M: several groups of rows, each row roughly a mix of its group's hidden directions
M (102 x 14)
-185 -80 -124 -487 99 113 174 41 155 120 -262 -144 -28 -169

-289 -239 153 -148 -130 216 -24 -199 71 108 -258 158 -312 100

46 -85 3 -199 17 -115 175 224 431 104 -168 144 -172 -294

9 105 -77 -358 -26 170 60 254 67 -24 43 -357 -174 -312

-215 -120 -183 -270 15 144 82 -38 4 154 -347 -231 -182 -281

257 -156 -34 -17 -58 -61 -175 -133 -3 -67 190 -345 424 -137

204 256 -119 2 120 4 115 179 -345 -84 277 -233 217 141

181 -1 4 -170 76 -234 15 118 -26 -181 196 -418 339 -91

-197 6 285 218 -32 -83 -26 -61 78 -89 -30 271 -405 271

266 -93 -198 -289 -292 -77 199 216 119 32 221 -118 -13 -220

-219 246 -138 -214 194 232 226 126 -81 109 -154 -86 -349 39

231 -223 -20 -330 -183 9 326 289 74 167 -43 65 -115 -127

-376 219 260 -8 253 129 -240 96 34 -168 -227 21 -102 -95

352 -81 -227 -174 -223 51 66 109 -105 54 248 -201 278 -178

177 -168 -307 -93 -217 165 279 -167 26 318 57 124 -152 137

-329 115 -81 -243 87 178 -25 7 321 66 -242 98 -231 -222

-209 25 -242 52 -90 354 -210 -147 -264 132 -236 -3 14 -240

70 95 114 38 210 -274 -79 -41 -3 -254 226 -374 282 125

-209 -189 -105 -257 -79 47 175 -37 211 184 -324 83 -311 -149

-134 21 155 118 -45 -109 6 52 360 -5 -84 429 -334 7

44 -5 165 311 -222 209 -348 -201 26 -54 205 263 8 102

26 70 -407 23 24 -220 179 181 -180 107 -187 137 230 -263

28 -160 314 -258 27 -164 -130 59 214 -237 83 -339 176 -107

-215 7 273 72 416 -6 -43 59 -28 3 -432 -80 -67 -50

176 -301 229 276 -308 -114 -83 58 -358 -52 1 75 -23 17

-41 55 -189 216 -105 -65 120 -119 257 140 10 158 -513 6

324 -26 -72 36 -244 307 -27 225 -347 119 114 -9 78 -185

146 -153 140 103 -140 -258 -37 -185 -110 -190 313 -150 183 327

-189 -81 162 60 45 -233 123 -107 234 -4 -116 413 -144 301

91 -99 2 -70 -65 -242 -87 151 78 -147 4 -423 43 -425

-125 18 -92 80 -48 342 77 -60 -155 255 -218 358 -264 105

197 -63 -51 -22 -184 -305 303 63 153 6 258 263 -81 266

-187 205 180 -181 305 -4 -180 84 -13 -256 6 -310 259 -39

399 -127 -136 15 -225 34 153 -137 156 145 373 -54 -55 164

147 244 -75 -264 298 250 44 35 163 35 201 -287 206 41

107 125 -66 198 75 301 90 51 -440 187 -43 214 20 227

-98 257 -9 258 246 -105 20 72 -432 -106 -33 74 162 235

68 53 -168 -226 -91 155 266 332 5 184 -114 70 -310 -240

107 81 -13 425 49 243 -188 -229 -307 88 77 46 70 206

-45 -149 68 307 -127 -378 -1 -17 -397 -138 -68 110 91 145

32 107 -96 124 145 163 -64 -82 -403 55 -14 112 437 201

-100 164 -149 210 -235 365 -191 -67 -241 78 55 291 -145 -15

-226 127 -296 -256 -22 362 57 -63 8 167 -139 -101 -262 -142

-370 184 42 -218 150 75 -286 1 100 -199 -116 8 284 -180

-145 91 134 86 196 186 148 40 -172 134 -220 344 -201 315

-135 114 -39 156 196 148 -163 -136 -467 -39 -108 -210 240 98

-120 53 188 325 229 130 -94 -221 -148 54 -126 216 -24 364

-396 141 -44 -144 41 -151 126 49 169 -52 -172 409 -157 97

-70 -164 374 -273 27 29 -222 -18 7 -232 31 -228 318 26

269 56 -216 -210 90 38 136 179 -167 57 99 -292 361 -149

178 143 61 -81 169 250 -55 175 -326 -13 92 -55 443 62

111 -41 -42 61 -129 -1 179 214 -606 13 -20 -116 -72 66

185 115 224 253 -47 -96 -88 26 131 -137 346 300 49 275

-52 -12 2 129 -96 69 161 -77 52 162 -32 497 -273 299

139 -42 -163 46 -31 -158 173 317 -436 57 -174 3 174 -213

69 42 -254 -292 -94 32 -19 -96 36 -42 259 -17 508 29

-282 -421 164 -130 -208 -107 -26 -205 -97 -20 -294 58 -54 71

-238 302 109 -65 350 2 -125 257 -11 -167 -201 -102 80 -228

247 -12 266 136 173 249 151 107 -186 142 6 -146 -306 243

-188 195 -218 387 -97 -20 -261 -31 -209 -65 -87 27 -124 -291

-283 -137 3 30 -200 175 -85 -181 74 124 -236 381 -272 10

31 -189 -36 94 -351 -238 -153 -278 305 -106 257 80 28 8

384 -27 -71 254 -1 -154 256 25 -206 85 225 -175 -115 232

200 -120 -188 -180 -15 -342 271 267 14 39 -73 -68 217 -249

142 -82 160 256 -327 -14 -51 -14 -284 -97 271 151 -135 269

-63 -133 -131 -191 -232 246 25 -114 326 215 -85 293 -208 -117

48 247 -34 103 99 76 -207 -54 -227 -159 258 -30 450 151

126 186 -64 -147 204 -95 366 462 -51 73 -80 53 -98 -71

102 90 -98 203 7 220 -9 -209 -228 122 155 268 191 381

265 -48 -53 -183 -71 195 82 322 185 189 -68 61 -35 -404

203 -187 107 -56 -31 -89 1 44 -372 -81 74 -145 469 115

298 47 -140 -106 -133 -36 296 399 -217 56 123 -125 -133 -140

-27 -91 -52 -107 -217 154 -116 41 226 51 -62 -192 -343 -429

-228 124 168 45 424 3 -63 -168 -131 -105 -122 -277 85 261

-184 -58 68 120 -42 20 -208 33 84 -21 -280 -157 -329 -429

269 -172 -44 -296 -110 -195 101 91 148 -67 220 -258 303 -113

-215 -211 262 -147 -132 235 -89 -114 231 64 -189 149 -340 7

-249 -46 73 -119 -58 351 -28 -138 179 156 -180 207 -375 54

154 -140 -17 35 -122 307 203 -146 -116 276 33 101 -302 311

89 171 117 324 253 -49 -93 208 -319 -54 -99 163 300 -3

375 -64 -73 -67 -148 275 264 122 -161 248 180 104 -82 178

-197 -104 18 -463 11 71 113 191 177 58 -297 52 -31 -245

42 -10 -114 -70 54 -183 -133 12 -147 -148 31 -243 542 -186

-186 82 64 260 69 205 -23 -142 -93 133 -166 378 -251 255

-4 -273 -22 -258 93 -158 99 -74 -48 5 -184 -489 156 -124

-273 73 -236 -159 210 174 10 -78 -210 106 -331 -269 27 -160

190 52 -91 -351 147 222 132 209 244 156 -24 -207 44 -271

-105 238 -249 -188 126 -51 58 32 461 2 39 -120 -163 -250

59 77 -115 130 -23 -5 -136 -202 -334 -119 254 -168 376 215

-1 -281 44 39 -195 -299 -96 -108 -266 -149 0 -1 424 47

-53 -176 10 -412 -25 -114 201 293 90 37 -269 24 45 -278

190 -141 -27 198 -281 46 -177 -111 -405 -54 197 -72 267 47

128 19 95 -62 -137 205 -102 58 508 68 139 163 -237 -191

153 -348 123 84 -244 83 123 -209 -199 145 49 55 -161 348

147 116 -265 -85 -52 237 185 -54 331 250 147 69 -314 -7

0 3 60 -270 84 90 267 413 -139 94 -256 -45 -219 -169

273 40 -3 161 -23 -4 -56 -30 -314 -71 299 -64 388 226

213 68 11 97 163 -196 42 32 -269 -121 198 -182 420 205

136 -178 183 38 -124 -332 -93 257 218 -130 -55 43 76 -381

-361 -46 21 25 -127 147 -13 -189 -132 30 -174 21 -483 129

-145 94 7 418 81 -277 -124 -205 -101 -117 8 252 120 242

-164 -148 243 262 129 -149 13 -107 19 50 -304 351 -137 204
one row of each group, then the others: which group is each in?
204 -4 -153 -18 -176 131 104 -46 431 196 184 127 -318 -66 -> (40)
-370 110 195 207 290 47 -257 -158 -34 -95 -286 -15 -74 23 -> (121)
189 66 49 92 73 -216 148 117 -382 -139 215 -155 214 291 -> (52)

71 -197 -52 2 -190 325 154 -114 -140 303 -98 275 -217 190 -> (40)
239 -36 -94 291 -209 217 -208 -313 35 81 318 -74 -34 77 -> (121)
-150 127 34 -279 237 -136 299 289 -160 -38 -172 180 141 175 -> (121)
61 238 7 6 264 27 -58 129 -332 -136 98 -194 414 82 -> (40)
278 -154 28 122 -51 -320 115 -66 -183 -101 249 -307 151 210 -> (40)
-35 -1 107 233 66 -405 -221 -132 140 -274 113 -287 91 -76 -> (121)
-165 -56 -91 9 -241 -172 52 120 215 10 -156 210 -403 -290 -> (121)
-320 -51 -12 94 46 99 -122 -136 -66 100 -391 417 70 -21 -> (121)
148 -159 -10 40 -233 236 116 -142 148 250 75 336 -270 192 -> (121)
-17 94 -30 216 -138 250 -64 -137 211 144 89 322 -400 88 -> (40)
123 -32 -110 -72 31 281 20 -119 -251 166 25 193 446 223 -> (121)
